In the data rows, zero lies at 4.5, halfway between 4 and 5.
Some points, one per row:
[9 9 9 0 2 6 5 2 3 3 2 5 5 6 6 9 6 9 5 5 2 4 6 4 9 2 5 0 3]
[6 7 6 2 3 5 5 4 3 5 3 4 5 5 3 7 4 6 5 4 4 5 6 4 7 3 4 3 3]
[6 5 5 4 4 4 5 4 5 5 3 4 4 5 5 6 5 6 5 4 4 5 4 6 5 4 3 2 4]
[4 4 4 7 5 4 4 3 6 4 4 4 3 4 6 4 5 3 5 3 3 5 4 5 6 5 3 6 5]
[6 6 6 3 4 5 5 5 3 5 4 5 4 5 4 6 5 6 5 4 5 5 5 4 6 4 4 4 4]
[3 3 4 7 4 4 5 5 6 4 6 4 3 4 6 3 6 2 4 6 4 4 3 6 5 6 3 6 4]
[4 4 7 9 3 5 5 3 8 4 6 3 2 3 7 3 7 2 5 7 3 3 2 8 9 6 0 7 2]
[6 7 2 0 3 6 1 3 0 6 1 5 9 6 2 9 3 9 3 4 1 4 6 3 0 1 9 0 6]
[5 3 9 9 4 4 6 3 9 3 5 3 0 4 8 3 7 2 5 7 3 4 3 7 9 7 0 6 2]
[4 3 3 4 5 5 5 6 2 5 5 5 5 4 3 4 3 4 4 4 6 4 5 4 2 5 8 7 7]
[5 4 3 4 4 5 4 5 4 5 4 4 5 4 4 5 4 5 5 4 5 4 4 5 4 3 6 4 5]
[4 6 7 3 5 4 5 3 6 3 5 4 5 4 6 5 5 4 5 4 2 5 5 2 7 6 4 5 4]
[1 2 2 9 6 4 4 4 6 5 7 4 3 3 5 0 4 0 4 5 5 4 3 6 2 6 4 8 6]
[4 4 5 8 4 4 5 5 7 4 5 4 4 5 6 4 6 3 6 4 5 4 4 5 6 7 3 8 3]
[4 5 3 2 5 4 4 5 2 5 3 5 7 5 4 6 3 6 4 3 4 5 6 4 2 4 8 3 6]
[2 1 5 9 6 4 5 4 9 4 7 4 0 2 7 0 5 0 4 5 6 4 3 6 6 8 0 9 5]
[4 0 9 9 5 4 8 3 9 4 6 2 0 3 9 2 9 0 6 6 6 3 0 9 9 8 0 9 2]
[0 2 0 7 6 4 4 7 5 5 6 5 6 5 4 1 4 2 5 3 7 6 4 5 0 7 7 9 6]
[7 8 2 0 3 6 3 4 0 5 2 6 9 7 1 9 3 9 3 4 3 4 8 1 0 1 9 0 6]
[5 8 1 0 4 5 3 5 0 4 4 6 9 7 1 7 2 9 3 4 4 5 7 2 0 2 9 0 5]
[5 5 2 2 3 5 3 4 2 4 4 4 7 5 4 6 4 6 4 5 3 4 5 6 2 3 7 3 4]
[3 4 4 4 4 4 5 5 4 4 6 5 5 4 5 4 5 4 4 5 5 3 5 5 4 5 6 5 5]
[4 3 6 8 4 4 6 3 7 4 6 4 2 4 6 3 6 2 5 6 5 4 3 6 7 6 1 7 4]
[7 9 3 0 3 5 3 5 0 4 1 7 9 7 0 9 2 9 4 4 2 5 9 0 0 0 9 0 6]
[5 5 6 3 5 4 5 4 6 4 5 5 4 5 6 5 5 5 5 5 3 4 5 4 6 5 2 3 3]
[6 4 5 7 3 5 5 4 5 5 3 3 1 4 4 3 5 3 5 5 5 5 4 7 7 4 0 4 3]
[5 5 7 4 3 6 6 5 5 4 4 5 6 6 6 7 6 6 6 6 4 4 4 6 6 5 3 4 2]
[3 7 0 0 5 4 2 6 2 3 6 5 9 4 0 3 1 8 3 3 5 6 7 1 0 2 9 1 6]
[4 4 4 7 4 4 5 5 5 5 5 5 3 4 3 2 4 2 4 4 6 5 5 4 5 6 4 7 4]
[2 2 5 9 7 3 6 6 9 3 7 5 2 3 8 0 5 0 5 6 7 5 3 6 6 8 0 9 4]
[0 0 0 6 8 3 2 8 4 5 9 6 6 4 1 0 0 0 1 6 7 5 5 3 0 5 9 9 9]
[6 7 7 3 3 5 5 3 3 4 4 3 6 4 4 7 5 7 5 4 3 4 5 5 8 2 4 0 3]
[4 4 2 0 6 5 3 5 1 5 4 5 7 5 2 5 3 7 4 4 5 4 6 2 1 3 9 2 7]
[1 0 3 9 6 3 4 5 9 5 8 3 0 3 6 0 5 0 4 4 8 6 2 5 5 8 0 9 6]
[7 7 8 2 3 4 4 3 4 5 2 4 5 5 5 9 6 7 7 2 2 4 5 3 8 4 3 3 3]
[4 5 5 2 4 5 4 5 4 5 4 5 6 5 5 6 5 6 5 4 4 4 4 5 3 4 5 3 5]
[7 4 7 7 4 5 4 3 5 6 2 3 1 4 6 7 6 4 6 5 5 4 3 7 9 3 0 4 4]
[5 8 1 0 3 5 2 6 0 4 4 5 9 6 0 7 2 9 3 5 4 6 8 3 0 2 9 0 5]
[1 2 3 7 8 3 5 7 7 4 8 6 5 4 6 0 4 2 4 6 6 4 4 3 1 6 6 8 6]
[3 3 0 7 6 4 3 6 4 5 5 5 5 3 3 1 2 3 4 3 6 6 4 5 0 4 6 6 7]
[3 2 4 9 5 4 5 5 7 4 7 4 3 4 6 1 5 1 5 5 6 5 3 5 4 6 2 8 4]
[2 6 0 0 5 4 2 6 0 5 5 6 9 6 0 5 0 8 2 4 5 6 7 2 0 3 9 1 7]
[3 3 0 5 5 4 3 5 2 5 5 4 6 5 4 3 3 4 4 4 5 5 4 5 0 4 7 5 6]
Here are 24 more points, each followed by its number:
[4 3 6 7 5 4 6 5 6 4 6 5 4 5 6 3 5 3 5 6 5 4 4 5 5 5 3 6 4] 0
[1 3 0 2 6 4 4 7 2 4 7 5 9 5 2 1 2 4 3 5 5 6 5 3 0 5 9 6 6] 1
[5 3 7 6 6 5 6 4 5 5 4 4 3 4 6 4 6 4 5 5 5 4 4 4 8 5 3 5 6] 2
[7 9 8 0 2 6 5 5 2 3 3 5 8 5 3 9 5 9 5 6 4 4 7 4 9 2 6 0 2] 3
[2 2 5 9 6 4 5 5 9 4 7 3 0 2 7 0 5 0 5 5 7 5 2 7 7 7 0 9 3] 4
[5 4 5 3 5 5 5 5 3 6 4 6 5 6 5 6 5 5 4 4 5 4 5 3 3 5 7 6 6] 5
[7 5 9 7 2 6 6 3 6 5 3 3 2 4 6 7 7 4 6 5 4 3 3 7 9 5 0 4 2] 6
[1 2 1 5 7 3 5 6 5 4 8 5 4 4 3 0 3 1 3 5 6 5 5 3 0 6 7 8 7] 7
[6 6 6 3 3 5 3 3 4 5 2 4 5 6 5 8 5 7 6 2 2 5 6 3 5 4 5 3 3] 8
[7 6 9 3 2 6 6 4 3 4 3 4 6 4 5 8 6 7 5 5 3 4 5 5 9 4 3 2 2] 9
[2 2 0 6 6 4 4 6 4 5 7 4 5 3 2 0 2 3 3 5 7 5 4 4 0 5 7 6 7] 10
[4 6 2 0 5 4 3 5 1 4 4 5 9 6 3 5 3 8 3 5 3 5 6 3 0 3 9 0 5] 11
[8 6 9 7 2 6 6 2 8 4 2 3 1 4 8 8 8 4 7 4 3 4 3 6 9 5 0 5 0] 12
[4 5 2 2 4 4 3 4 3 5 4 4 6 5 4 4 4 5 4 3 2 5 5 3 2 5 8 5 5] 13
[3 3 4 6 5 4 5 5 5 4 5 4 6 5 5 3 4 4 5 5 5 5 5 4 3 5 3 5 4] 14
[6 6 4 2 4 5 4 3 3 5 3 5 5 4 3 6 3 6 4 3 4 5 6 4 4 3 7 2 6] 15
[6 6 3 0 4 5 4 4 2 5 2 5 7 5 3 6 3 8 4 4 3 5 5 4 4 2 7 0 5] 16
[6 7 5 0 2 5 2 4 2 5 3 4 6 6 4 9 5 8 5 4 2 5 5 5 4 4 7 1 4] 17
[6 6 7 2 3 5 5 3 3 4 3 3 5 6 4 8 5 7 6 4 3 4 5 4 7 4 5 2 3] 18
[3 2 3 9 5 4 4 3 6 5 5 3 2 3 6 2 5 1 5 4 5 4 3 4 4 6 4 8 5] 19
[2 6 1 0 5 5 5 5 1 4 6 6 9 5 2 4 3 6 3 5 5 4 6 3 0 4 9 3 6] 20
[2 3 3 7 7 4 4 5 6 4 7 5 4 4 5 0 3 1 4 5 5 5 3 5 2 6 4 7 5] 21
[4 4 5 7 5 4 5 5 5 4 5 5 4 5 6 3 5 3 5 4 5 4 4 4 4 6 3 8 5] 22
[4 7 1 0 5 4 3 5 1 4 4 6 9 6 1 6 2 8 3 3 4 6 7 1 0 3 9 1 6] 23
Which of these numbered points is nearest to each point below, ignoring the 2 directions in which the first points spread most? Its number follows each.
[1 4 0 1 6 5 4 6 2 4 7 6 8 4 2 2 1 4 2 6 7 5 6 3 0 5 9 5 7] > 20
[2 4 0 0 4 5 2 5 0 5 5 5 9 5 1 4 2 6 3 3 4 5 7 3 0 3 9 4 8] > 18
[8 8 8 3 2 6 3 2 3 5 1 4 3 4 4 9 5 7 5 3 2 4 5 4 9 3 4 1 3] > 15
[4 5 5 4 4 5 4 6 6 4 6 4 4 5 4 4 4 4 4 5 5 4 5 5 6 5 3 5 4] > 4
[5 3 4 7 4 5 5 4 5 6 4 4 3 4 5 5 5 3 5 4 5 4 4 6 5 5 3 6 5] > 6
[4 4 4 7 5 4 5 6 5 4 5 4 4 3 4 2 4 4 5 4 7 5 4 5 5 5 3 5 3] > 4
[7 6 8 3 3 4 5 3 5 3 3 5 4 6 6 7 7 6 5 7 2 4 5 6 8 5 2 0 2] > 11
[4 5 4 4 4 5 5 4 5 3 6 5 4 3 5 2 3 3 3 5 4 4 4 5 4 4 4 5 5] > 21
[1 4 0 0 6 4 1 6 0 5 6 5 9 6 0 2 0 5 2 2 5 6 6 1 0 4 9 4 8] > 18
[5 5 3 7 5 4 4 4 5 5 4 4 3 3 4 3 3 3 5 2 6 5 4 5 4 4 3 5 5] > 15
[7 7 7 1 2 6 5 3 3 3 2 5 6 5 5 9 6 8 5 5 2 3 5 5 9 3 3 0 2] > 9
[2 2 1 6 5 5 5 6 4 6 7 5 5 5 5 2 4 2 3 6 6 3 4 5 0 6 7 9 7] > 5
[3 4 0 1 5 4 4 6 2 4 5 6 8 6 2 4 3 6 3 5 5 5 6 3 0 4 9 4 6] > 1
[5 6 7 3 5 5 6 4 5 4 6 4 5 3 5 5 5 5 5 6 5 4 5 5 8 4 3 4 4] > 3
[5 3 4 6 7 4 4 5 5 5 4 4 3 4 6 3 5 4 5 5 4 4 3 5 4 4 4 3 6] > 16
[4 0 6 9 7 4 5 5 8 6 6 4 0 3 5 0 5 0 5 5 7 5 5 5 6 7 2 9 8] > 2
[4 3 6 9 6 4 6 5 6 4 6 4 2 4 7 3 6 3 6 4 4 5 3 6 6 6 0 6 3] > 14
[9 6 8 3 4 5 4 3 4 5 1 4 3 5 7 9 6 8 7 4 2 4 4 6 9 2 2 0 4] > 16
[6 5 6 6 4 4 4 5 6 5 2 5 4 6 7 5 6 5 6 2 3 5 4 4 6 5 1 3 3] > 8
[7 5 9 9 4 4 5 4 8 4 3 4 0 3 6 5 5 4 7 4 5 5 3 5 9 5 0 5 4] > 15
[8 9 6 0 1 6 4 3 1 4 1 5 8 6 3 9 4 9 5 4 2 5 7 3 6 2 7 0 3] > 9
[5 7 4 1 3 5 4 5 3 4 4 4 5 5 3 6 4 7 5 5 4 4 6 5 4 4 5 2 4] > 4
[2 3 4 5 6 3 5 5 6 4 6 5 4 4 4 1 3 2 3 5 5 5 5 3 3 5 5 8 6] > 7
[3 4 2 4 5 3 3 4 5 5 4 4 5 4 4 4 4 4 4 4 4 5 5 3 1 5 8 6 6] > 13
[4 3 5 8 5 4 6 4 6 4 6 5 3 4 6 3 6 3 5 6 5 3 3 5 6 5 3 6 4] > 0
[5 5 2 0 5 5 2 5 1 5 3 5 9 6 3 7 4 9 4 4 2 5 5 3 0 2 9 0 5] > 11
[2 6 0 0 4 5 5 6 1 4 6 5 9 5 0 5 2 7 3 4 6 5 6 3 0 3 9 2 6] > 20
[0 0 0 9 8 2 4 7 8 4 9 5 4 4 5 0 3 0 4 4 7 6 4 3 0 7 5 9 8] > 23
[4 4 5 7 5 4 4 3 6 4 3 3 2 4 6 4 5 3 5 3 4 4 4 4 5 5 3 6 5] > 19
[7 8 6 0 5 4 4 4 4 3 3 5 8 6 5 8 4 9 5 3 2 5 6 2 5 2 7 0 4] > 23
[3 3 2 2 6 3 5 5 3 5 6 6 5 4 4 3 4 3 3 6 5 3 4 3 1 4 8 5 7] > 7
[7 7 6 0 4 5 4 5 2 4 2 6 7 4 4 8 5 9 5 3 3 4 5 4 4 2 6 0 4] > 16
[2 2 1 9 6 4 5 5 6 4 7 4 4 3 4 0 4 1 3 6 7 4 2 6 3 5 3 7 5] > 10
[5 4 5 8 3 6 7 5 4 5 4 4 4 4 5 5 6 4 4 5 7 4 3 7 7 5 2 6 4] > 6
[2 1 4 6 7 3 6 6 5 5 7 5 4 4 5 2 4 2 4 5 6 5 5 3 2 6 6 9 6] > 5
[5 6 5 0 3 5 3 4 3 4 4 5 6 5 4 7 5 7 4 5 3 4 5 4 4 3 7 2 4] > 17
[5 4 6 6 4 5 5 4 5 5 3 4 4 5 5 5 7 4 4 5 4 3 3 6 6 5 3 5 4] > 6
[3 5 2 3 5 5 5 5 4 4 5 5 6 5 3 3 4 4 3 5 5 5 5 5 2 5 7 5 5] > 20
[5 4 7 7 5 5 5 4 7 5 5 3 3 3 5 4 5 2 5 3 6 5 5 5 8 5 0 8 3] > 4
[6 6 7 3 3 5 6 5 4 3 5 5 5 4 4 6 5 6 4 6 5 4 5 5 8 4 3 2 3] > 3
[3 3 4 3 5 4 5 5 3 4 6 6 7 6 5 4 5 5 4 5 5 4 5 3 2 6 7 6 5] > 5
